(in the rows, 128 means zero)
One turn moves every row onto another: examples first, then more rows asked
J256: [100 168 162 148 130 136  98 100 134 104 129 104 154 113 111 135 113 152
 107 124 128 149 118 115]
J735: [146 175 147 126 138  94 148 126 125 120 144 129 137 151 122 161 159 111
 160 135 129 158 131 113]
J682: [153  94 139 118 143 114 117 163 143 140 111  93 162 140 115 128  95  99
 126 129 112 144 144 152]
J192: [155 126 141 142 108 150  95 142 145 154 128 103 129 132 106 127 108 133
 136 109 102  81 144 143]
J681: [147  95 130  99 128 123  98 144 108 164 141  92 142 109 128 113 144  97
 151 141 148 118 152 135]
J884: [134 157 136 107 135 115 119 121 125 170 129 141 125 113 151 119 167 145
 139 119 149 152  97  91]
J990: [102 169 149 137 128 130  99 106 149 103 149 126 157 104 112 137  96 132
 124 124 120 139  95 118]
J812: [125 107 140 105 106 137 106 133 104 167 147  90 140 107 122 121 136  92
 159 145 148 121 149 139]
J853: [157 184 151 125 120 104 139 134 139 129 148 130 118 150 125 162 149 111
 158 116 123 153 148 109]
J962: [118 174 135 121 133 109 111 130 127  95  91 103 150 136 157  98 136 130
 110 115 109 151 112 137]
J383: [158 116 133 140 116 147  87 143 142 157 136 105 139 121 101 126 104 126
 141 112 111  87 131 147]
J3: [142  90 150 112 143 118 118 166 147 143 100  94 161 138 125 134  94 115
 125 130 113 150 135 150]
J635: [137 151 130 117 120  94 128 125 128 154 137 148 126  98 135 123 170 162
 155 125 144 134  94 125]
J563: [137 133 139 110 124 100 125 136 144 162 120 152 121 108 139 120 158 156
 156 117 143 154  86 116]
J980: [143  78 150 141 123 102 116 123 134 144 172 105 140 147  96 125 140 101
 130 132 113 119 143 125]
J51: [144  95 142 101 130 121 132 170 143 152 112  98 159 127 115 130  89 120
 130 133 115 147 136 152]
J761: [128  82 152 140 112  99 134 122 142 151 160  91 139 138  95 106 147 100
 128 142 104 130 138 133]
J49: [155 123 139 132 104 156 111 145 143 158 131 101 136 140  91 129 106 127
 144 119  96  92 134 139]
J617: [130 186 114 101 135 111 120 127 142 101 102 104 150 109 134  83 131 113
 122 122 103 137 119 129]
J931: [145 175 159 112 141 101 153 117 123 133 123 122 112 152 124 157 156 115
 128 119 141 158 141 103]
J481: [109 184 160 150 124 134  88 118 144 112 135  97 156 107 139 143 122 150
 119 118 119 132 105 117]
J699: [135 107 137 102 124 136  95 137 109 171 142  92 144 109 131 117 143  96
 153 142 151 123 164 123]
J246: [118 167 122 108 120 102 108 126 140  91 109 105 144 128 135  73 142 117
 124 113 100 141 127 135]
J187: [127  79 156 144 118  96 123 120 136 150 166 112 134 148 100 107 143 104
 120 131 110 127 147 122]
J142: [120 174 129 117 133 126 109 115 122 104  88  95 146 119 130  81 140 138
 105 120 119 143 129 130]
J886: [136 149 151 112 130 110 130 111 130 166 119 138 108 107 128 129 164 161
 130 114 156 137  96 106]
J947: [143 177 152 126 128  95 143 115 125 135 157 138 118 150 136 144 149 119
 123 116 124 156 140  93]
J355: [ 93 164 158 134 124 134  80 116 148 108 151 105 161  97 123 139 113 136
 139 126 127 150 108 111]

J990 -> J635
J192 -> J699
J49 -> J812
And these:
J962 -> J947
J681 -> J682
J563 -> J246
J886 -> J142

